One vector is turned by the same rotation once a tick. Each row is the vector after some number of ticks, and that number follows the row.
The counts run from 0 to 974.
[ 13  -1   4 -13  37  17 -21   7 -20  -8  24  20  14  -7   2   5  -5  18
   6 -20  -4  -3  -8  -6 -18  33  -6 -16 -17   9  12  -5   7  -1  -2  -4
  -2  20   1  -3 -12  -6  -3   3  14  -5   0  10 -19   8 -16  35  -2  28
 -14   3 -26 -18  -8 -26 -19  16 -20 -19  -5 -10 -23  -4  -6  -2   5  12
  11 -12  12 -12  -3   2  -4  18 -11  13  17  -5]
706
[ -3   4  16 -13  36   8 -32  -6 -13   4  22  17  21  -8  17  22 -13  14
  -1 -33   0  -7 -18  -1  -3  34   5 -19 -21  12   7  -2  15  -5   3   3
 -19  28  -7   9  -3   1  -9   2  25  -8  -3 -15 -10   3 -11  26   8  12
 -11  -3 -19  -9   6   5 -12  11 -21  -8   4 -12  -2  -1  -1   3  -3   1
  20  -3   8  -6   1   5 -15  21 -24  -3  28  -7]
653
[ 13   1   6 -13  37  18 -22   7 -18  -9  26  19  11  -9  -1   5  -5  18
   3 -20  -1  -3  -7  -6 -19  32  -6 -14 -19   8  11  -5   6  -2  -2  -6
  -1  20   0  -4 -13  -3  -6   3  15  -8   2  13 -19  11 -15  38  -1  28
 -16   4 -27 -17  -8 -26 -20  16 -18 -21  -4  -7 -21  -3  -5  -3   6  12
  11 -12  13 -10  -3   0  -7  18 -10  12  14  -4]
705
[  6   4   7 -18  41  11 -27   2 -12   2  19  11  13  -8   0  18 -15  13
  -8 -26  -4   3 -24  -7  -8  24  -4 -16 -18  14   0   8   6   2   1  -3
  -9  31   3  -5  -3   6  -8   3  25 -12  -1  -7  -5   0 -15  39   4  26
  -9  -3 -17 -10   7  -6 -17  14 -26 -18   3 -21  -5   0   0  -4  10 -10
  23   2  12  -9   1   2 -22  17 -11   4  19 -11]
963
[  1  15  -4  -1  35   1 -28 -10 -11 -11  22   8  14 -15   2  18  -1  28
  -1 -20  -1  -2 -12 -13  -6  23   9  -9 -24   4   4  -4  -4  -6  -4  -1
  -1  23  11   4 -10  -2 -13   7  26  -4   1 -18 -10  14  -3  33  22  28
  -8  12 -20 -11  -6 -13 -22  23 -31  -7   2 -14 -19  -1   5 -19  13  -3
  22  -9  -2 -10  -7  16  -4  11  -7  -5  20  -1]
615
[  2   1  18 -14  40  20 -26  -5 -15   0  24  24  21  -2  11  14  -8  15
   2 -29  -8  -9 -12   1  -8  30   2 -20 -15  13  11  -7  16   0   2  -9
 -13  23  -3  -3 -11   4  -1   4  10 -16   5  -1 -14  11 -16  29  -4  16
 -15  -7 -18 -15   1  -4 -10  16 -20 -15   2 -13  -2  -3  -5   4  -1  13
  11  -9  16 -16   2   5 -10  24 -20   8  28 -11]
675
[ -4   9  -4   0  35  10 -27  -2 -23  -6  25  18  12 -13   7  13  -2  28
   8 -14  -7  -4  -6  -4  -9  27   3 -11 -16  10   9  -8   0  -4  -5   1
  -4  16   6   7 -12  -9  -8  10  23   0  -5  -2 -13  16 -23  26  10  30
 -18  17 -26 -18 -16 -14 -21  16 -24 -20  -8 -12 -20   5   4 -11  12   4
  13 -17   9 -13 -11   9   3  14 -13   1  16   4]
195
[ 11   0  14 -16  35  13 -29   0 -11   5  31   9  21 -16   5   8  -3   8
  -3 -23  17   1  -3   7  -9  34  10 -21 -38  10   1 -14  12   1  -4 -10
  -9  23  -3  -1 -10  -3  -3   6  18 -15  -8   4 -13   4 -14  29   6  17
 -11   8 -23 -12   0 -13 -19  10 -20  -7 -14   3 -14  -7   2  -2   6  14
   6 -18  11 -14   6   1  -6  27 -13   1  14   1]
888
[ -2   4  11 -12  45  14 -29   3 -16   5  29  17  11 -13   1  12  -9  10
  -3 -18   4  -2  -7   6  -8  24   7 -13 -25  17   3  -3   7   3  -5  -5
  -9  25   1   1  -9   3  -8   5  24 -12 -11   7  -5   9 -25  33   4  24
 -19  12 -25 -15  -5  -8 -25   9 -16 -23 -12  -8  -9   5   1  -5  15   0
  10 -17  16 -14   2   0 -19  17 -11  -3   9   4]
865
[  6   2   8 -13  35   8 -30  -4  -8   2  20   4  19 -14  12  24  -7  10
  -5 -29   1   1 -17  -5 -10  33  -2 -17 -27  11   5  -6   2  -5  -5   1
 -15  32  -1  11  -4  -2 -12  -4  26  -4 -10 -19 -10  -3  -6  31  14  18
  -5   6 -20  -4  11  -9 -15   9 -30  -5   3 -12 -16   0   5  -5  11  -3
  30  -6   7   0   2  10  -8  12 -17  -6  16  -7]
631
[ 15   6  18 -15  35  23 -29  -5  -9   4  26  14  14  -7   8   8 -12  10
  -7 -34  -3  -3 -14   4 -10  34  -1 -16 -17   7   8  -2  14   0   0 -13
 -14  26  -6  -2 -12   6  -1   3  17 -15   7  -7 -14   4 -10  43   1  15
 -15  -6 -22 -11   7  -5  -9  10 -14  -9   4  -8  -4  -4   0   0  -2   8
  17  -1   7  -9   6   2 -17  24 -20  11  17 -13]
147
[  5   7  17 -15  38  10 -30  -5 -11   1  23  17  17  -4   7  15 -15  14
  -6 -34   2  -7 -20  -2  -3  31   5 -17 -20  10   6   4  16  -2   5  -3
 -14  28  -4  -2  -5   7  -7   5  23 -13   5 -10 -11   6  -8  37   4  14
 -11  -8 -19 -10   6   3 -14  16 -16 -10   5 -12   0  -5  -4   1  -3   1
  17   3   7 -10   3   2 -24  23 -20   1  27 -10]
136
[ 11  -1   8 -18  33   6 -24  -5  -7  -4  22  12  29  -7   2  16  -1  18
  -3 -26   7  -1 -16  -9  -6  29   6 -26 -31  10  -1  -9  12  -1   1 -11
  -7  24   3 -10  -5   2  -3   9  11 -19   5  -6 -15   6  -8  28   6  19
  -2 -10 -11 -10   5  -8 -12  23 -36  -4   2 -12  -5 -13   0   0   4  11
  12  -7  12 -18   2   7  -2  27 -10   5  31 -12]
256
[  5  -1   0 -15  35   0 -24   0  -9  -8  19   6  23 -13   4  25  -2  16
   1 -22   5   2 -17 -15 -13  30   0 -20 -32  13   3  -6   1  -5  -3   3
  -6  29   5   4  -1  -4 -12   0  21  -4  -9 -11 -12   1  -5  26  12  24
   0   4 -16  -6   5 -17 -21  18 -39  -8   1 -15 -21  -6   1  -5  13  -2
  24 -10  11  -7  -2  10  -3  12  -8  -5  23  -6]
94
[  0  13   2   2  33  17 -34  -3 -25   7  24  16  10 -15  15  11 -12  24
   3 -22  -9  -2 -12   7  -4  30  -1 -11  -9  10   6  -4   5   0  -5   0
 -14  18  -1   9 -11  -5  -3   9  30  -1  -4 -11  -8   7 -29  31  10  24
 -21  14 -25 -16 -12  -1 -12   7 -18 -16  -7 -14  -9   9   9  -9   6  -4
  17  -6   8  -9  -9   5  -3  18 -23   5  12   0]
850
[  5  -1  10 -17  40  16 -25   5 -20   6  24  22  19  -7   4   8 -10  13
   2 -20  -2   1 -12   3  -8  28  -1 -23 -19  16   3  -5  14   6   0  -7
 -10  20  -1  -7 -10  -1   1   8  17 -14  -3   8 -10   5 -26  29  -6  23
 -14  -2 -19 -17  -6  -8 -14  13 -23 -22 -10 -16  -6  -3  -2   3   5   6
   6 -11  19 -18   0  -2  -9  27 -14  10  21  -6]
30
[  8   6  13  -7  33  17 -28  -6  -8  -9  29   9  13 -15  10  16  -2  14
  -2 -31   5  -9  -4  -3 -16  38   3  -9 -26   5  15 -10   4 -12  -7  -4
  -9  26  -5  12 -11   1 -14  -4  20  -4  -4  -8 -18  12  -5  36  12  14
 -16  12 -30  -9   4 -18 -20  11 -14  -5   4   4 -20   1   1  -5   4  12
  24 -11   5   2   0   7  -8  10 -20  -2  11  -2]
500
[ 16   4   5 -15  36  14 -22   0 -11 -10  18  13  15  -5   0  13  -6  19
  -2 -28  -9   0 -20 -15 -18  30  -9 -15 -16   5  10   1   2  -3   1  -6
  -3  27   5  -4  -9   1  -7  -1  16  -8   8  -8 -16   5  -2  42   4  26
  -7  -5 -19 -11   4 -21 -15  21 -28 -12   8 -19 -18  -7  -2  -6   6   3
  23  -1   7  -7  -1   8  -9  14  -9  11  21 -16]
287
[ 19   6   0 -14  29   6 -29   0 -16   0  22  10  18 -11   3   1  -8  18
   0 -21   4   6 -13  -4  -8  34   4 -21 -27   0   4  -6   7   6   3  -7
  -3  20   5  -6 -12 -11   1   9  23  -5   3  -5 -15  -1   1  34  12  27
  -2   0 -21 -13  -8 -18 -13  21 -29  -5  -9 -12 -23 -15   0 -15   1   9
   6  -7  -3 -17   0   8   0  26 -10  10  25  -6]
589
[ 16   2   3 -16  37  10 -22   4 -12  -4  28  10  16 -12  -5   4  -1  13
  -2 -17  10   3  -6  -4 -15  29   6 -17 -34   6   4  -7   3   2  -3 -11
   3  22   6  -8 -13  -3  -5   7  16 -12  -2   9 -17   8  -9  37   7  28
  -8   6 -22 -15  -4 -27 -23  18 -25 -14 -11  -5 -23  -8  -2 -10  11  12
   7 -16   9 -16   2   4  -7  20  -3   6  14  -2]
60
[  9  11  -1  -9  35  15 -31  -6 -14  11  20   5  16 -13   4  14  -9  19
  -7 -22  -7  10 -22   3  -2  23  -1 -18 -18  11  -7  -3   4   9  -4 -12
 -10  24   8  -4 -10   1   0  11  25 -15   1 -17  -4  -2 -22  35  12  29
  -8   2 -12 -12   0   0  -8  13 -36 -11  -3 -23  -3   0  13 -11  14  -9
  18  -4  10 -16  -3   8  -3  22 -11   8  17  -8]
441
[ 18   7  12  -9  33  24 -26   1 -14  -5  31  13   9 -13   1   2  -6  17
  -3 -26   5  -6  -7   2 -14  35  -2 -11 -18   2  10  -6  10  -5  -3 -13
  -5  18  -7  -3 -17   2  -6   7  19 -12   6   6 -20  12 -18  44   2  21
 -22   5 -28 -15  -4 -16 -16  14  -8 -12  -2   2 -10   0   0  -3  -2  14
  11  -5   8  -8  -1  -4  -9  23 -17  13   9  -6]
693
[ 12   7  -8   0  23   7 -25  -3 -15 -14  23   7  22 -20   4  14   3  34
   4 -21  10  -5 -13 -10  -8  35  -4 -17 -20   2   1 -10   6 -14  -3  -3
  -4  16  -2   1  -9  -8  -9  15  23  -7   3  -6 -21  13 -24  31  11  23
 -14   8 -19 -11  -8 -13 -11  22 -28   0   1  -5 -10  -2   8  -3   1   6
  19   0   8  -6 -16   1  16  23 -17   9  22  -6]
399
[ 15   8   2  -9  35  15 -24  -1 -12  -6  30   7  14 -16  -8   4   0  19
  -5 -16   9   2  -4  -1 -11  26   8 -12 -30   4   1  -9   2   1  -6 -16
   3  20   7  -9 -15   0  -5  10  18 -16   1   5 -15  13 -15  39  10  29
 -14  11 -23 -16  -6 -22 -22  19 -23 -11  -9  -3 -18  -5   5 -13  14  10
   6 -17   9 -17  -2   4  -4  21  -3   7  10   0]
58
[  8  -2  12 -19  36   6 -22   1  -8  -7  29  14  25 -11   2  13   2  13
   1 -21  15  -3  -3  -5 -11  31   9 -22 -38  11   5 -13  10  -2  -2  -8
  -3  24   1  -5  -8  -2  -6   5  12 -15  -5   7 -16  10  -9  25   5  19
  -7   1 -19 -12  -1 -18 -21  19 -27  -8  -6  -1 -17 -12  -4  -1   7  16
   5 -19  13 -16   3   5  -6  23  -8  -1  24  -2]
899
[  4  12  -1  -4  31   2 -33  -6 -12   4  27   1  20 -23   2  17  -3  21
  -7 -18  17   3 -14   2   2  27  12 -15 -33   9 -10  -7   4  -2  -5  -5
  -8  24   2   2  -5  -2  -9  15  33 -12  -7 -12  -6   6 -21  30  21  22
 -10  13 -17  -8  -3   2 -18  14 -28  -2  -9  -6  -6   0  14 -10  13  -6
  15  -8   6 -12  -5   4  -2  23 -11  -7  14   3]
755
[ 15   9  -3  -7  29  14 -26  -8 -11  -2  21   3  17 -15   4  11   1  22
  -2 -20  -5   7 -13  -5 -10  28   1 -16 -25   3   3 -13  -3   2  -7 -11
  -3  21  11   0 -13  -6  -1   7  18  -9   2 -16 -13   3  -5  34  17  30
  -5   8 -17 -11  -3 -19 -13  18 -39  -4  -3 -14 -24  -6  11 -17  15   5
  18 -14   3 -15  -2  17   9  16  -8   6  16  -6]
602
[  5  11  -3  -4  35  14 -29  -6 -12   1  19   5  14 -14   1  20  -7  25
  -6 -23  -9   3 -24  -5  -5  21  -4 -13 -13  11  -5   0   1  -2  -5 -10
  -8  24   6  -3  -6   5  -7   9  25 -14   4 -17  -7   5 -26  39  10  28
 -14   4 -13  -9   2   1 -10  15 -33 -12   5 -23   0   4  12  -7  15 -12
  26   2  12 -10  -7   4  -4  17 -11   6  15 -10]
958
[  3   2  18 -15  36   9 -29  -4 -15  -1  31  20  21 -10  11  10  -5  13
   2 -26  13  -8  -3   3  -6  36  13 -20 -32   9  10 -11  15  -2   1  -3
 -11  22  -6   3 -10  -4  -6   6  19  -9  -4   3 -16  10  -8  24   6  13
 -12   4 -24 -15  -5  -9 -19  14 -15  -8  -9   1 -11  -8  -5   0  -2  18
   4 -15   8 -14   4   5  -9  26 -18  -2  25   1]
362
[  4   4   5 -16  39  10 -28  -1 -16   6  17  15  16  -6   5  17 -15  15
  -3 -26 -12   5 -24  -5  -6  25  -3 -19 -15  14   1   6   8   4   2  -1
 -11  28   4  -3  -4   2  -3   4  25 -10   0 -12  -5  -1 -15  35   4  26
  -8  -5 -14 -12   4  -2 -13  15 -31 -18   2 -27  -6  -2   0  -4   8  -9
  20   1  11 -12  -1   5 -15  19 -13   5  26 -12]
965
[  0   0  11 -10  40  13 -22  -1 -10 -15  27  16  15 -12   6  25   0  16
   3 -26   2 -11  -7 -10 -16  32  -2 -12 -23  13  14  -6   4 -13  -7   1
  -8  27  -4   9  -6   3 -17  -3  16  -6  -6  -1 -17  15 -15  31   4  16
 -17   9 -26 -11   3 -18 -23  12 -19 -14   5  -3 -16   5  -3   2  10   8
  25 -11  16   0  -3   4 -10   8 -15  -4  14  -3]
511
